Small tables with named rows and columns. After each table, cells are looked up by row and column.

Table gud
columns: mefuvi, tez, pademe, goro, tef, dazegu
bukanud: [17534, 65676, 33932, 28425, 29557, 59026]
fif: [56556, 32558, 66707, 64287, 65352, 48498]
zifeta: [36403, 39175, 55571, 65922, 47052, 43259]
subu: [76079, 19205, 61319, 51826, 69717, 38374]
zetugog: [23059, 63046, 49102, 46259, 40775, 63561]
ral: [50801, 45090, 35591, 16265, 45768, 48284]
ked: [16650, 65071, 42919, 42507, 34078, 61302]
tet: [31305, 35642, 21507, 35079, 20600, 22571]
bunone: [61446, 40072, 48871, 25045, 60059, 52665]
gaf: [38985, 58494, 48104, 30086, 49722, 64195]

tez of fif: 32558
tez of bukanud: 65676
tef of ral: 45768
pademe of bunone: 48871
dazegu of bunone: 52665
pademe of fif: 66707
tez of ral: 45090
goro of gaf: 30086
mefuvi of tet: 31305
tez of ked: 65071

deragar:
columns: susuni, bimono, durof, pitug, gife, foz, vof, vibari, malug
fof: [149, 112, 112, 133, 162, 168, 150, 153, 175]
tuzos: [152, 135, 136, 115, 135, 166, 149, 136, 170]
depofi: [124, 170, 46, 149, 128, 151, 178, 137, 166]
vesugo: [145, 161, 165, 132, 130, 160, 179, 152, 209]
zevo: [152, 153, 170, 148, 145, 140, 176, 129, 90]
kuvem: [146, 138, 183, 108, 170, 121, 97, 140, 118]
suk: [148, 175, 137, 180, 144, 138, 136, 154, 151]

durof of vesugo is 165
malug of kuvem is 118
gife of fof is 162
pitug of vesugo is 132
malug of tuzos is 170
vibari of fof is 153
vof of kuvem is 97
foz of vesugo is 160
foz of kuvem is 121
bimono of kuvem is 138
malug of depofi is 166
bimono of depofi is 170
pitug of kuvem is 108
vibari of suk is 154
Which row has the largest durof? kuvem

Table femi
columns: sog, sur, gefuz, ros, nir, dogilaz, zez, reluki
sinon: [22.8, 8.3, 9.6, 20.9, 95.3, 28.4, 12.6, 9.4]
zavoge: [35.5, 8.3, 9.6, 93.6, 95.8, 60.3, 12.6, 38.6]
gibodaz: [17.7, 8.3, 64.2, 11.3, 24.8, 30.2, 14.1, 48.4]
satim: [22.0, 8.3, 9.6, 25.7, 54.7, 26.8, 12.6, 18.7]
zelude: [17.7, 8.3, 9.6, 11.3, 6.9, 10.4, 77.5, 9.4]

dogilaz of satim: 26.8
nir of zelude: 6.9
ros of sinon: 20.9
gefuz of sinon: 9.6
sog of zavoge: 35.5
sog of satim: 22.0
zez of zavoge: 12.6
zez of sinon: 12.6
ros of zavoge: 93.6
reluki of zelude: 9.4

Table nomin
|  | fesetot | godiz | zopet | muv | gazok | kor | kizaf | rul | fubobev | nim |
|---|---|---|---|---|---|---|---|---|---|---|
| zozub | 151 | 76 | 114 | 16 | 118 | 98 | 146 | 121 | 82 | 118 |
| resi | 85 | 74 | 94 | 73 | 75 | 86 | 92 | 144 | 67 | 73 |
| toliz | 147 | 70 | 34 | 93 | 130 | 191 | 129 | 57 | 189 | 205 |
| lumet | 78 | 159 | 114 | 158 | 105 | 121 | 92 | 62 | 148 | 123 |
| kisek | 62 | 83 | 95 | 109 | 46 | 110 | 43 | 145 | 100 | 75 |
| suba | 64 | 161 | 117 | 164 | 91 | 115 | 80 | 69 | 140 | 116 |
| finu | 105 | 136 | 146 | 88 | 142 | 57 | 142 | 100 | 61 | 110 |
| tak | 94 | 50 | 48 | 82 | 65 | 142 | 79 | 143 | 106 | 101 |
| tof | 87 | 125 | 94 | 146 | 68 | 136 | 73 | 96 | 154 | 130 |
| gofale | 90 | 156 | 180 | 119 | 133 | 40 | 128 | 83 | 62 | 88 |
| vir | 137 | 102 | 118 | 64 | 153 | 91 | 149 | 105 | 78 | 136 |
| gozutuv | 78 | 83 | 112 | 78 | 79 | 50 | 90 | 149 | 38 | 55 |

What is the nim of tak in nomin?
101
What is the rul of gofale in nomin?
83
What is the kor of zozub in nomin?
98
What is the kizaf of zozub in nomin?
146
What is the gazok of kisek in nomin?
46
What is the gazok of resi in nomin?
75
What is the muv of toliz in nomin?
93
What is the rul of zozub in nomin?
121
Which row has the largest nim? toliz

